In the data rows, 128 means zero.
Here are some points, each followed by its number:
 67 114  85 128 150 122 100 144  99 126 134 148  78  80  88  95 106 167 118 143 120  93  90 141  85 123 122 138 108  45 176 166 101 103  71 188 140 156 154  55 122 104  96 106 142 140 148 121  85 144 130 164 112  75 131 101 155  97 105 184 128 117 172 109 170 117 236 135 111 171 123 154 0
123 119 109 127  96 127 126 121  98 120 136 120 106 140 153 141 158 140 135 105 173 104 119 150 153 118 136 140 111  87 137 164 142 109 111 139 105 146 134 110 100 152 112 143 132 127 114  85 116 133 136 156 150 114 125 108 169 126 124 158 113 129 148  98 176 109 145 139 136 134 119 127 1
152  97 128  86 103 152 118 120 126 144 119 122 162 168 146 110  96 114 145 105 126 131 172 145 145 156 118  85 162 199  89  76 108 143 147 110 152 135 103 151 174  99 159 138 179 149 132 178 140 126 126  78  72 106 153 160  47 148 162  83 177 133  86 127 112 140  62 149 179 117 140  83 2
137  96 143 126  97 124 142 104 110 123 136 104 160 190 149 144 133 131 116 120 162 129 171 134 152 149 130  89 141 147 114  97 135 119 146 121 123 128 117 138 124 116 131 142 144 115 118 149 155 130 136  98 128 141 140 155  88 131 129 107 147 128 121 105 131 128 100 143 181 141 153  84 3
169 139 167 101 125 121 108 110 109 153 132 133 179 170 144 140 108 128 108 122 137 120 114 150 176 181 132  95 171 135  96  90 132 132 136  93 147 126 128 135 154 133 136 128 139 138 141 164 160  98 114 120 115 138 136 153 112 133 142  99 133 132  95 138 152 131  91  97 140 125 130  95 4
101 137 117 158 135 111 122 120  96  98 132 135 107 121 140 169 166 148 119 129 174 107 116 128 132 115 123 166 108 106 152 189 165 111 136 144  94 127 134 102  90 144 123 151 118 121  93  68 110 138 150 131 155 139 114 133 188 106 113 168 114 126 151  83 139 113 192 137 120 131 116 118 5
119 155 130 141 168 119 124 156 130 111 128 137 121 107 105 145 138 117 141 134 121 144 107 103 111 113 141 149  99 116 143 164 155 150 143 129 121 142 145 128 118 118 126 124 115 134 113 104 100 105 115 132 144 142 111 107 189 109 124 166 102 126 155 127 109 119 143 109  78 118  98 157 6
135 100 130 160 109 130 149 143 144 135 132 127 118 114 104 104 130 102 125 132 111 130 137 127 113 108 126 134  95 136 137  98  67 124 131 140 148 122 124 160 135 122 135 129 152 101 166 133 135 148 127 122 120 112 113  78 114 164 130 122 114 107 140 129 112 121 101 133 144 122 133 139 7
142 132 137 116 160 128 114 130 114 106 135 133 163 146 141 156  95 124 142 129 136 140 142 107 134 155 127 104 145 179 113 133 175 138 179 136 126 127 139 144 158  96 157 127 136 137  93 149 141 103 116  88 101 139 133 169 115 102 144 117 144 135 122 121 101 132 112 115 138 134 127 110 8
157 170 164  71 151 136  69 135 138 169 132 174 166 147 130 103 101 139 113 134 108 141  62 140 163 168 154 103 196  97  97 113 130 145 114  95 152 150 151 108 165 139 115  98 113 167 162 168 141  89  94 150 104 116 138 134 146 126 147 111 112 142  91 159 153 124 110  65  83 111 105 132 9
152 137 181  88 163 120  95 120  87 125 151 107 195 191 153 179 123 122 129 119 165 152 118 128 159 173 140  85 141 126 105 130 229 139 196  99 126 147 166 127 141 125 123 123 104 132  91 153 152  80  95 109 144 173 129 163 173  79 124 148 109 128 114  97 144  90 125  84 115 141 132 106 10
166 151 156 150 106 119 161 113 140 116 120  98 165 151 170 165 143 109 120 115 148 126 149 132 172 123 139 125 136 160 103 118 136 148 144  83 108 103 109 169 129 155 144 155 116 105 114 110 147 118 137 112 154 158 122 149 124 155 138  90 122 122 107 140 121 137  49 131 148 111 140  97 11
107  85 101  73 102 135  82 108  46 135 145 139 140 168 182 147 107 195 134  96 194  91 135 153 176 171 114  89 171 114 119 144 172  79 123 151 120 158 146  69 135 114 148 133 154 152  86 132 119 113 148 130  95  68 165 188 108  92 148 158 165 153 119  69 195 108 176 131 187 178 134  81 12
143 155 165  82 172 131  83 156 124 142 165 119 161 152 108 110 108  89 149 135 116 153 116 121 141 154 154 113 143 102 112 141 166 162 179 110 148 170 156 109 139 120 106  95 145 176 116 131 128  95  76 120 114 133 107 125 172  97 123 153 117  84 119 147 114 115 106  71  94 124 121 144 13
 90  96 117 146 132 112 136 112  75 101 150 102 120 165 143 158 131 143 126 117 172 115 162 121 130 137 108 103 109 120 152 149 170  95 155 169 108 140 130 110 112 105 129 148 146 120  93 126 123 137 147 111 133 130 132 155 128  86 122 154 144 132 154  66 128 107 180 148 167 156 141 101 14
102 109  73 111 104 138 114 119  92 114 120 150  95 110 167 152 144 173 153 113 172 107 125 143 134 117 112 155 129 129 142 186 153 100 115 145  96 142 128  91 109 142 142 151 122 137  88  78  94 126 173 146 123  94 151 148 144 108 137 168 142 154 145  94 172 129 196 160 133 149 102 135 15
139 128 153  97 144 128 100 125 115 151 141 136 156 164 120 137 111 128 121 129 119 145 120 128 158 142 136  84 143 119 116 101 142 142 147 119 150 137 141 131 151 116 135 128 118 136 139 162 145 107 106 125 113 120 132 137 137 120 140 114 117 132 115 114 161 122  96  99 123 120 122 117 16
120 122 159 135 146 127 112 142 123  98 161  90 138 151 108 110 148 104 151 121 133 147 131 106 116 101 155 115  80  86 132 143 180 144 195 133 125 171 160 131 116 121  99 121 122 121 131 127 131 109  92 133 156 144  99  93 201  98 125 185  93 104 153 119 124  87 129 102 101 130 135 155 17
124 132  90 116 104 136 118 118 129 124 115 124 103 120 142 115 140 130 144 100 140 111 136 136 135 114 132 141 131 113 121 144 132 117 110 125 112 133 110 113 111 140 132 138 139 140 104 107 109 143 150 148 128 108 142 138 118 122 140 146 139 130 128 137 154 141 147 157 140 134 125 127 18
126 112 133 140 124 129 123 125 131 122 137 107 101 120 108 106 143 120 132 127 113 146 130 115 109  87 146 135  81 107 137 123 142 132 162 133 130 140 142 138 104 119 106 124 114 112 125 127 129 139 114 142 153 129 118 100 153 123 132 159 102 120 145 129 131 105 123 132 126 135 144 158 19
147 124 120 163  57 144 165 111 159 144 101 114 103 109 148  96 187 111 134  94 119 112 132 146 149  83 143 165 115 114 122 124  72 127  82  91 110 114  86 154  88 188  94 142 117 116 154  83 138 165 159 162 166 127 116  83 115 183 137 118 114 122 116 171 144 146  77 156 138  83 124 125 20
130 165 140 128 163 124 128 134 141 136 129 155 129  97 111 135 111 148 102 156 102 133  94 116 113 154 121 139 157 120 150 131 113 117 112 127 138 108 133 109 139 125 135 115 119 137 132 143 139 117 129 143 122 129 134 143 128 114 119 112 119 140 116 147 117 136 163 106  94 109 115 131 21
130 108 146 129 117 126 139 113 102 131 132 112 158 173 150 149 123 116 118 125 156 128 161 131 156 139 112 102 139 158 112  98 135 123 144 124 127 122 120 147 136 126 148 143 147 114 122 139 150 123 135 104 127 135 128 148 108 137 120 100 134 132 116  98 129 120 107 130 167 133 146  91 22
 75  74  95 191 100 121 181 118 136 104 116 102  87  88  98 104 137 132 111 138 112  95 177 134  72  98  89 141  79 112 177 111  54  89  79 179 125 116  97 128 104 110 109 129 156  88 166 117 120 195 164 121 146 119 124  95  69 147 100 133 158 109 165 127 108 141 163 195 176 148 155 128 23
151 125 126 113  90 143 114 106 124 125 132 108 141 178 176 136 160 127 148  85 171 136 142 137 182 125 145 111 152 132  83 141 173 142 136  90  96 148 111 146 119 168 132 142 112 145 106 105 136 123 137 137 146 144 137 154 137 130 151 129 134 138 107 118 159 123  89 125 146 126 139  99 24
149 148 128 127  96 121 140 112 134 159  98 156 116 103 144 128 141 143  99 115 122  94  77 158 160 141 127 151 163  84 111 122  72 122  40  95 135  99 118 115 125 176 117 137  92 127 163 107 131 140 148 175 145 123 141 120 131 166 137 100 108 140 112 158 179 153 115 132 107 118 116 127 25
130 153 127 104 153 113  91 127 121 125 131 164 146 125 127 149 106 171 103 146 135 113  97 132 126 174 122 123 176 127 123 138 139 114 107 129 131 116 135  91 152 121 147 120 124 143 120 138 132 110 136 130 104 126 143 172 113 114 132 110 143 136 114 111 143 138 173 114 116 138 123 103 26
145 133 116 130  88 111 127 100  91 105 115 101 136 147 205 195 187 131 151  86 215  92 157 158 196 129 124 163 120 128  81 172 190 132 136  89  60 137 114 116  88 183 136 175 124 124  62  36 120 116 173 129 178 124 137 171 165 147 149 165 136 133 126  96 174 140 108 158 146 135 123 101 27
 93  73 111 152 114 124 125 120  59  98 144 112 111 156 160 153 133 142 136 127 191 107 188 130 136 122  96 130  91 141 149 150 150  81 153 179 102 148 125 109 105 120 137 149 180 111  71 101 114 136 157  97 130 100 140 145 118 117 117 162 149 127 156  53 110 107 161 161 183 150 137 108 28
141 152 134  87 160 111  99 120 103 133 132 155 158 111 132 157 103 165  95 145 117 111  91 156 141 179 115 114 172 107 113 124 137 122  99 121 146 121 139  82 149 126 132 114 118 158 124 144 140 100 129 132 114 121 155 173 121 111 124 117 139 130 109 132 148 138 140  98 106 147 122 113 29
147  90 126 136  61 147 147 105 134 120 112 108 126 155 173 119 147 131 152  92 143 134 179 143 149  94 117 121 127 184  98 111 121 125 137 123 120 122  94 164 119 143 139 152 137 121 119 124 135 147 152 120 131 119 138 132  78 162 157 102 151 143 109 120 127 131  69 166 177 118 143 109 30
155 134 142  91 136 133 115 109 129 149 126 143 174 160 140 124  89 144 106 141 120 125 131 141 153 181 119  81 191 159 109  87 120 126 112 102 154 111 119 136 161 116 139 120 126 144 138 186 153 120 126 106  99 137 149 177  69 125 133  66 158 149  86 145 135 137 105 113 152 128 137  90 31
125  97 133 134 105 115 128 114 119 132 132 116 144 164 138 138 132 130 121 124 153 120 155 138 143 147 110 111 128 145 118  98 111 114 119 130 128 123 113 138 129 129 148 137 153 110 138 137 149 142 143 110 120 125 144 141  74 146 117 115 140 126 129 100 123 137 133 150 170 151 152 100 32
165 176 133 106 133 127 119 114 136 147 122 156 156 129 154 138 115 141  99 120 140 110 102 144 175 163 137 127 190 148  89 113 119 144 100  93 123 102 119 122 158 141 149 130 124 136 128 139 145 106 136 113 118 132 146 163 112 149 147  76 134 141  80 153 135 150  99 116 126 104 112  91 33
103 112  96 135 130 127 115 135 114 108 123 119  82 116 110 123 165 122 163 115 149 136 119 120  98  86 132 152  64  98 146 173 180 130 147 147 100 157 134 116  86 129 109 138 110 126 111  84 102 137 120 136 152 140 112  94 203 104 114 198 117 119 171 106 133 107 191 150  85 141 119 162 34
 81  87  74 180  94 118 166 123 130 112 126 114  74  95  95  85 135 148  95 135 121  88 156 132  78 115 100 141 103  96 167 114  51  82  52 187 128 123  91 104 101 116 123 119 167 110 163 119 112 199 172 129 131 100 128 103  63 141 106 132 166 118 156 114 109 139 193 192 187 157 153 120 35
New points follow, each followed by the numbers of its three nearest points above, nearest first.
144 102 137 135 106 138 133 128 137 125 128  97 132 135 130 113 156 113 146 117 115 142 134 133 130  93 157 130 101 121 113 110 124 138 149 109 123 139 132 147 108 132 103 137 126 115 134 125 138 137 122 132 142 129 117 105 140 140 137 149 109 111 133 133 131 110  95 144 137 132 136 141 19 7 18
108  92 109 138 109 127 142 118  88 101 148 116 123 151 155 159 129 156 130 119 161 118 153 134 136 130 106 112 121 134 149 158 151  93 145 171 110 142 126 108 106 118 131 136 144 127  89 120 125 126 152 112 133 123 143 150 128  91 138 154 144 138 153  83 120 111 164 157 175 167 137 102 14 28 15
133 141 135 165 153 122 164 140 184 130 122 120 133  91  82  90  98 101  98 173  64 135 148 116  86 131 119 129 132 164 133  83  57 138 101 141 159  83 107 160 159 100 138 114 149 105 169 172 135 157 125 100 109 135 113 117  66 168 117  64 143 114 119 171  60 157  96 130 145 114 144 123 7 21 32
131 134 140 135 129 130 152 127 169 144 125 135 113 113  92 110 125 109 127 133  85 137 116 130 104 113 127 133 107 112 146 103  86 128 110 127 151 123 131 154 128 135 111 108 108 114 173 143 132 141 109 154 142 134 115  78 130 145 118 117 101 124 138 162 115 132  96 109 107 120 131 161 7 19 21
135 110 144 147 120 137 144 128 145 145 127 110 127 136 110 108 128 109 125 127  94 125 143 131 131 111 130 123 111 125 124  92  80 133 112 122 149 115 119 158 134 132 110 118 137 113 163 153 147 142 123 130 122 122 131  93 101 159 126 112 120 106 120 147 129 146  82 124 134 121 130 137 7 32 19
138 126 105  90 139 140  93 143 138 148 113 153 111 105 119  83  96 138 139 144 108 128 114 133 108 136 124 141 139 122 131 113  99 124 110 130 152 139 130 103 148 122 133 123 148 146 145 141 108 119 123 131  93  83 143 118 109 136 140 132 148 140 113 149 123 137 142 133 105 115 115 154 21 18 26
108 108 101 134 109 143 127 134 129 138 116 142  93  81 110 108 114 151 125 127 105  95 106 142 101 121 118 141 114  97 153 130  76 106  89 161 147 125 124 115 124 122 112 123 147 128 147 122 110 158 148 159 124  87 134 100 114 142 126 141 119 125 144 129 150 125 155 148 131 140 124 147 18 7 0
129 158 139 133 134 122 115 123 115 136 126 157 129 137 151 159 139 153 112 123 147 124 103 123 152 133 133 135 138 125 129 153 167 122 126 119 111 115 132 116 122 150 132 143  96 134 110 109 131 110 141 140 139 143 135 155 148 111 136 119 116 144 123 109 141 128 153 117 111 115 110 119 26 21 18
109 133 106 155 125 123 153 121 136  96 131 108 115 103 141 132 138 128 132 124 140 120 146 126 113  94 125 153 100 122 135 143 132 120 111 140 104 126 127 137 113 140 132 133 118 118 114  93 103 150 146 142 158 129 125 127 143 131 129 144 125 131 143 130 123 128 135 160 126 133 135 142 18 19 1
126 143 131 164 136 123 161 132 173 129 121 123 120  93  99 100 119 112 100 157  68 125 131 120  90 114 124 130 127 134 139 104  66 133  95 128 146 100 106 144 139 118 124 116 135 119 155 145 127 148 130 118 125 130 125 117  88 155 130  91 137 118 116 169  93 158 109 134 132 114 133 132 7 21 32
189 197 150 107 120 134 113 126 196 164  96 159 125  95 133 105 144 117 122 122  96 136  66 146 156 125 159 171 166 106  83 119  86 166  78  51 129 108 116 132 129 191 113 131  90 151 163 106 145 101 124 169 136 138 132 106 151 181 149 110  97 129  88 205 144 159  66 102  54  70  95 152 25 33 9
135 133 109 102  94 126  88 125  96 128 106 146 118 127 158 135 160 141 138 100 181 106 106 149 165 129 138 168 144 132  96 162 151 125 118 113 102 142 120 100 109 157 132 158 131 146 112  72 118 116 149 140 127 108 127 137 165 150 146 149 131 134 124  95 170 122 157 138 115 117 111 115 1 18 15
142 133 140 113 119 131 113 113 107 126 136 142 155 159 168 156 123 151 116 125 150 132 136 136 159 153 119 110 166 161 108 124 142 121 138 118 128 123 115 132 130 134 156 143 133 134 105 138 134 111 137 108 113 124 145 171 100 130 144 105 150 154 104 105 135 126 120 127 153 125 128  90 22 3 4
103  85 113 149 104 132 139 137 114 112 135  90 109 131 110  97 147 116 141 106 126 120 148 122 105  92 137 122  87 117 143 125 141 118 148 152 123 150 129 128 107 101 101 137 147 117 140 116 124 161 129 122 134 113 106 104 133 125 134 161 146 109 151 116 137 103 154 156 151 138 151 136 19 18 7
126 119 139 191 106 113 186 117 153 101 130  69 126 153 133 135 164  95 115 126 134 149 185 110 122  92 129 136  88 156 137 111 123 133 138 121 107 111  84 179 101 141 120 146 137  91 126 105 143 160 142  92 168 175 108 112 107 150 117 104 130 116 132 135  89 125  81 152 163 109 157 111 11 30 7
151 134 134 107  98 129 134 105 121 138 114 140 134 147 161 140 140 154 113 116 157 113 112 145 169 143 127 124 156 115  97 115 116 119  86  95 122 115 122 128 127 160 138 129 103 124 135 124 142 133 144 147 142 140 153 146 116 146 134 101 121 144 106 122 158 128 111 128 142 138 126 109 33 25 24
163 123 127  93 121 149 118 126 151 171 108 152 149 150 134 102  87 120 130 131  83 154 157 119 150 149 122  98 184 195  93  71  94 140 124 102 153 114 108 147 180 103 168 129 151 148 143 192 148 110 120  92  64 100 151 159  45 156 155  56 171 151  88 168 113 169  69 124 159 100 123 116 2 31 33
123 120 149 154 137 130 153 131 165 137 137 113 115 123  84 109 113 111 120 135  93 147 141 122  94  97 125 120  89 120 154  94 102 131 130 144 148 116 140 166 136 114 121 106 124 104 155 156 143 153 108 138 136 142 112  83 116 131 109 120 100 111 146 151 112 124 111 124 119 133 138 152 7 19 21
119 113 156 113 159 129  97 139 129 119 167  93 141 159 111 122 137 111 156 120 121 162 130  99 111 106 158  95  97  94 136 138 205 155 204 121 124 171 172 133 125 111 101 107  97 132 121 135 133 110  80 139 148 154 103 121 197  86 130 176  99 110 146 121 136  90 133  98  94 140 145 148 17 19 13
143 110 137 124 118 140 153 125 151 133 120 107 127 122 114 107 120 112 134 133  93 142 138 129 113 105 139 111 104 126 130  92  98 131 127 125 145 125 134 165 130 111 119 124 121 109 160 158 143 140 117 129 134 124 126 100 113 144 126 114 115 122 128 141 124 121  75 139 135 134 146 144 7 19 16
131 160 154 186 163 122 167 155 185 123 143 106 127 102  74 116 138  70 117 165  77 162 132  87  90  99 144 144  90 137 160 128  99 155 150 120 146 101 114 174 129 119 124 113 131 109 155 123 130 132 107 120 144 162  74  78 150 141 110 112  94  90 142 172  64 142  83 100 102  92 123 158 7 19 6
139 169 147 143 151 122 137 135 150 114 130 129 139 127 131 160 152 110 126 129 136 146 114 117 139 115 142 156 121 133 129 159 154 159 148 106 108 115 129 147 120 153 130 134  99 123 119  94 132 118 118 130 152 154 105 124 170 133 121 131  97 127 121 130 120 130 109  99  93  99 114 142 6 19 11
112 129 115 171 124 129 164 125 156 102 138 103  97 104 126 127 152 122 136 124 123 133 153 111 102  92 120 158  94 120 147 158 131 122 126 136 107 123 123 145  97 145 122 119 113 123 112  95 118 156 135 139 164 145 114 108 135 119 121 145 124 129 143 144 105 136 137 149 125 128 133 151 19 18 6
115 127 134 154 145 120 152 131 127 119 142 105 127 125 120 129 131 114 125 139 123 126 159 120 114 125 118 130 112 145 152 139 131 125 148 136 133 120 125 126 118 114 118 132 143 121 111 127 123 143 134 111 137 131 116 121 124 115 118 125 137 114 128 128 104 138 124 132 151 128 134 123 19 7 32
144 154 127  94 147 118 107 149 126 142  98 171 131  93 119 138 117 124 138 141 124 122  85 127 135 151 129 147 147 134 120 131 129 147 119 113 126 127 141 110 150 120 140 126 114 144 141 115 119  94 119 127  99 121 133 127 148 140 134 127 118 132 130 152 134 140 139 117  72 105  97 146 21 26 29
145 169 139 105 168 130 121 156 158 141 104 146 136 104 103 127 112  99 142 139  98 153  95 112 112 131 140 146 121 149 113 121 136 165 144 101 135 119 147 138 142 119 127 118 106 136 141 133 125  93 100 121 110 147 120 114 160 137 129 131 109 130 123 157 105 130 105 105  63 100 104 165 6 21 13
115 127 133 114 159 116 118 151 116 131 133 166 143 115 117 139  81 142 126 160 118 128 122 125 119 162 101 121 153 166 133 123 119 130 123 146 150 118 147 106 172  96 157 114 137 131 135 158 119  97 118 100  80 110 133 160 104 118 134 103 155 141 125 116 108 138 151 111 132 132 118 127 26 21 8
125 143 134 138 145 132 150 133 166 132 119 139 135 101 112 136  90 119 114 153  75 149 144 113  98 130 103 125 135 174 141  90  82 134 123 142 157  89 117 175 162 111 158 120 127 119 146 170 132 136 124 118 107 127 132 132  72 143 119  70 135 135 115 150  94 145  95 118 130 117 132 134 7 21 31
123 103 126 133 121 137 148 124 142 127 121 108 132 115 114 109 111 114 132 134  98 125 144 133 107 111 125 110 106 106 137  87  87 115 118 140 146 133 135 144 129 116 121 115 139 114 154 148 131 143 120 135 129 115 134 105  99 142 121 125 116 120 136 148 129 121  92 147 139 136 141 150 7 19 32
162 140 126  84 114 138 110 118 107 131 124 128 165 169 185 168 127 133 153  96 168 135 136 131 185 156 136 118 167 165  86 139 187 145 165  90 106 138 125 131 141 139 154 143 121 147  84 123 136  88 129 114 110 133 144 182 140 124 161 134 140 152  99 114 141 124 105 111 133 129 113 106 24 8 4
119 115 149 100 149 125  66 134  76 103 152 134 144 159 136 156 145 140 163 119 185 125 116 129 151 130 135 123 104 113 120 170 213 137 199 133 115 174 180 102 123 119 128 132 122 132  87 104 121  84 103 123 134 118 103 133 214  88 136 196 101 119 145  67 148  81 159  98 101 146 119 133 17 10 5
146 123 112 106 103 135 102 124 113 134 118 136 114 132 151 130 149 145 144 110 164 113 111 142 155 125 135 152 135 129 110 153 155 128 124 117 114 136 127 111 112 144 128 145 127 136 107 102 116 128 137 135 130 110 128 134 150 136 147 146 130 137 124 108 156 118 137 138 128 130 118 126 18 1 24
125 122 139 133 132 128 138 125 139 150 125 115 122 123 106 105 124 114 113 135  96 132 131 132 112 120 128 127 110 111 133  97 102 132 127 130 149 124 125 140 134 134 117 124 131 115 159 152 137 139 114 142 127 120 129  94 119 143 123 125 115 119 131 155 138 131 104 125 124 121 135 147 7 19 16
 95  93 104 180  87 108 150 102  77  95 137 102 107 142 153 168 190 140 123 101 189  95 149 135 140 115 108 144  93  89 158 172 159  85 122 155  91 130 103 112  75 158 116 159 130 103  90  62 112 166 176 146 188 129 113 128 150 122 104 171 125 119 154  70 152 107 190 164 156 146 134  96 5 1 14
187 167 160 115 113 131 149 118 184 174 114 132 149 133 134 111 122 123  89 136  81 135  90 142 151 158 143 114 181 122  89  68  62 149  65  62 157  90 111 155 144 160 124 118  98 127 183 173 157 122 117 150 128 163 149 118  77 167 140  52 130 149  91 182 132 159  60 107 117 100 137 113 33 31 25
115 153 117 101 175 142  93 151 136 117 137 151  94 100  92 105 120 139 151 129 122 156  84 112  89 104 139 146 106  88 146 166 178 139 150 146 127 159 167  95 109 118 103 109  99 155 116 130  90 118  93 150 137 136 116 108 200  87 124 185 104 136 148 126 126 103 180 107  57 127 105 175 6 34 17
124 124 126 155 114 123 141 115 111 118 120 122 145 133 131 148 140 123 106 124 142 120 143 131 130 133 115 124 124 148 135 126 123 119 116 131 130 105 113 135 128 126 138 151 146 116 116 123 133 143 146 110 133 137 131 143 105 141 122 108 145 123 118 109 128 137 134 149 167 135 146 100 32 22 3
114 113 127 112 150 138 101 148 136 123 150 129 118 124  95 102 108 129 133 139 101 145 113 118  93 113 136 106 105 103 145 122 138 138 151 158 145 161 154 129 147  93 123 103 124 127 154 157 118 123  95 135 111 113 121 105 146 106 121 155 117 121 145 122 124 100 151 107 106 148 128 159 19 6 17
115 153 118 111 179 123 113 156 154 128 140 146 128 108 108 105 101 148 115 158 117 132 114  99 107 155 137 128 163 119 119 116 130 139 119 124 133 126 146  97 160 101 152  90 121 139 140 168 127 119 111 115  97 132 125 162 122 112 128 119 139 136 121 145  94 135 166 110 113 143 135 141 21 26 29
124 118 124 108 129 124 105 121  99 143 130 153 131 127 130 132 108 144 106 134 141 103 100 148 138 164 112 120 145 111 130 123 116 112  93 136 135 135 139 100 141 131 130 124 136 135 137 134 127 117 126 134 113 121 138 140 120 129 122 122 130 141 126 109 159 127 159 123 134 135 129 115 26 29 21
 89 102 121 187 133 120 167 137 128  95 138 103 106 124 100 133 138 117 133 146 124 143 181  99  82  93 108 141  82 177 165 137 118 120 155 170 119 114 115 161 122 111 143 136 154 103 123 112 117 159 145 100 134 141 101 111 112 131 117 124 134 117 161 100  71 118 150 150 157 124 143 133 7 19 23
147 146 144  93 144 124  94 141 112 128 120 132 134 126 139 143 133 117 154 109 153 135  96 130 145 140 140 153 125 134 104 152 184 151 165 112 125 148 155 118 126 139 123 142 117 151  98 100 128  94 107 122 127 143 121 136 192 116 139 167 115 127 121 122 129 113 133 108  80 121 110 144 6 13 17
115 101 127 153 123 127 152 140 147 128 130 118 112 114 100  98 125 112 126 147 100 115 144 130  96 109 120 133  95 116 157  98  65 119 113 146 150 122 127 152 131 116 123 115 148  99 167 144 122 153 132 138 132 113 106  83 113 145 119 120 107 110 153 137 106 127 109 143 143 133 132 147 7 19 23
131 168 114 111 155 124 117 137 148 139 120 160 110  88 119 122 121 139 128 145 120 122  90 129 122 144 130 162 148 114 131 153 126 139  92 119 122 123 132 108 135 135 135 105 107 149 127 115 113 129 130 148 126 121 135 133 147 121 115 131 122 136 116 150 131 141 152 112  86 129 101 144 21 26 6
158 146 130 104 101 140 114 117 125 145 108 134 135 121 168 131 138 144 137  99 137 118 101 159 160 128 141 149 143 120  96 143 145 129 118 104 121 132 131 110 120 171 105 146 119 143 114  97 131 113 137 148 139 110 144 135 145 143 148 131 127 135 102 144 166 133 102 125 113 120 113 135 18 24 1
142 145 175 132 138 126 126 119 120 128 142 113 151 166 124 163 153 104 131 120 130 160 115 114 153 116 139 113 102 113 124 130 183 156 174 109 129 133 145 158 114 148 116 129  85 118 121 125 145 111 100 129 159 172 113 102 178 115 119 144  88 118 136 123 139 105  91  87 100 113 120 137 17 19 6
115 108 123 150  96 118 133 109 108 122 140  95 104 146 160 131 172 137 131  91 170 109 126 145 149 115 140 141  98  80 138 165 156 107 125 118  92 151 132 109  97 162 105 136 123 114 115  90 126 135 145 165 173 125 122 111 179 128 133 178 113 132 145 111 171 109 144 142 145 155 136 129 1 5 18
119 121 116 104 152 121 111 135 105 126 140 141 135 128 144 112  84 158 107 142 129 117 125 126 125 171 124 106 176 146 127 116 125 102 113 148 129 133 142  91 160  92 144 119 153 143 123 166 124 121 128 106  87  99 141 182  98 106 137 105 164 141 110 117 121 128 165 124 161 149 143 110 26 29 31
140  77 121 117  79 140 141 105 118 131 128 106 157 173 155 120 114 122 142 107 141 120 178 143 150 132 125  81 142 169 115  86 108 106 149 128 126 140 113 160 147 106 150 137 168 109 131 172 145 145 134 109 107 100 154 144  63 144 140  94 155 128 116 117 131 115  82 160 208 150 158  95 3 32 22
 83 115  91 128 150 129 114 139 116 105 139 120  69 106  89 125 148 115 165 122 143 134 127 111  87  92 124 145  70  95 174 198 181 126 152 164 110 160 149 110  84 115 107 121 127 141  91  85  83 143 116 157 147 128 113  95 192  80  97 209 119 113 169 109 136 111 207 134  97 150 115 170 34 6 5
114 127  80 115 106 127 124 122  94 117 106 144 102 108 159 162 154 146 149  99 171 100 125 143 147 135 113 160 134 121 138 186 141 109 102 133 103 132 111  86 107 157 149 155 140 144  86  63  97 122 170 140 123  96 148 144 142 121 139 152 148 139 131 106 155 150 171 155 134 127  95 117 15 18 1
196 160 164  61 158 136  86 156 147 154 120 152 191 154 134 121  82 105 137 136 117 154 104 115 159 175 161  92 183 181  69  94 151 176 170  85 146 134 148 140 193 100 158 119 148 165 140 180 155  64  91  92  69 141 138 163 127 133 156  91 129 125  92 151 109 136  69  89 108 101 118 119 4 16 9
123 134 144 188 104 123 176 130 148 106 130  97 128 146 136 142 147 100 119 132 133 139 167 115 131  95 134 137 105 155 136 115 102 134 143 119 107 110  90 171 113 138 137 161 147  94 126 108 141 151 150 103 152 153 112 118 110 158 130 110 130 119 128 122 102 127  88 146 152  96 139 106 11 7 30
140 155 108 143 105 134 140 126 171 143  98 143 103  95 108 117 162 105 135 110 108 128  88 124 115 112 140 176 116 110 131 138  98 150  95 111 121 115  99 144 106 164 116 139 116 140 156  98 113 151 133 161 138 135 127  82 146 160 128 130 111 138 127 159 138 144 119 138  82  89 109 153 20 25 18
108 146 120  72 193 134  85 138 127 134 148 168 147 124 110 131  73 168 113 155 107 141 104 116 104 171 129  89 180 138 133 127 162 126 133 147 156 135 158  89 169  85 151  89 114 157 116 193 122  95 113 124  78 118 154 189 107  68 126 111 155 148 109 125 128 127 180  94 117 151 127 123 26 29 21
168 179 154 126 131 116 146 104 180 171  99 148 150 127 122 108 128 111  89 143  97 118  95 159 144 149 137 143 166 103  94  72  62 145  57  69 149  87 116 142 141 177 124 127 112 121 186 155 157 132 120 155 131 143 139 116  94 178 121  64 117 124  84 197 149 165  61 115 105 100 130 134 25 33 4
112  83 128 157  83 134 156 126  87 115 130 110  94 134 170 133 182 152 154 108 158 120 121 126 148  94 132 138  99  89 141 160 117 112 106 119 114 151 146 108  84 166 100 140  90 110 129  81 102 141 146 173 169 106 126  98 186 130 136 174 114 153 149  90 172  93 145 129 124 139 134 147 1 5 34
153 156 147 114 113 121  94 100 102 127 133 150 162 156 181 169 154 155 103 122 190 115 102 137 193 156 141 134 171 123 104 167 178 122 119  92  96 122 133  96 115 161 139 139 105 137  84 103 143 101 148 127 150 146 141 176 157 119 140 128 118 154 106 100 165 118 134 117 131 126 119  90 24 26 33
103 128 116 177 138 114 160 150 112 102 118 125 108  91 109 152 142 109 131 149 139 123 143 112 108  95 113 179  77 158 148 158 114 131 139 160 113 114 120 137 116 123 141 152 142 107 115  77 114 143 141 106 135 123  98 103 153 140 121 150 118 116 165 107  94 131 144 145 128 117 114 140 6 5 19
128 145 154 171 157 129 177 149 169 131 108 116 135  80 100 117 120  87 116 164  68 151 140 111  98 104 129 148 107 161 141 104  75 159 130 120 148  90 125 174 136 115 119 120 105 103 155 139 132 142 116 112 124 148 109  99 127 149 126 104 108 106 132 169  71 139  83 115 108 100 134 162 7 19 21
107 137 130 137 161 120 125 125 136 136 134 148 131 122 116 124 113 152 103 160 121 124 120 119 107 145 119 125 152 109 149 123 126 116 118 131 131 128 134  91 143 123 141 111 115 118 138 143 134 124 123 130 117 120 123 149 126 112 123 118 128 142 108 140 127 125 178 113 106 130 122 125 21 26 29
133 125 153 126 146 121 128 120 128 126 141 113 144 146 111 127 117 107 117 137 118 144 126 120 116 141 124  99 119 129 130  99 146 128 140 126 146 132 142 150 138 115 123 117 129 122 141 167 138 133 106 127 134 156 127 128 123 118 101 117 130 121 121 133 129 116 117 115 127 137 144 126 16 22 19
152 146 116 103 104 129 122 120  99 127 110 145 150 137 181 169 125 126 142 105 166 109 134 150 175 144 117 139 162 159  92 144 144 132 132 112 110 121 113 122 130 153 153 157 136 138  91  98 121 106 150 116 121 116 145 170 121 140 145 121 146 135 105 116 141 144 109 136 141 126 111  99 24 33 22
154 139 136 128 132 131 150 140 170 149 109 119 144 135 113 104 113  81 137 136 100 155 151 109 116 127 132 124 132 177 109  75  94 156 138 100 143 105 116 164 156 111 147 132 150 122 153 162 132 131 110  96 102 134 120 122  84 161 136  80 144 124 102 169  88 157  68 136 144 104 131 136 7 2 22
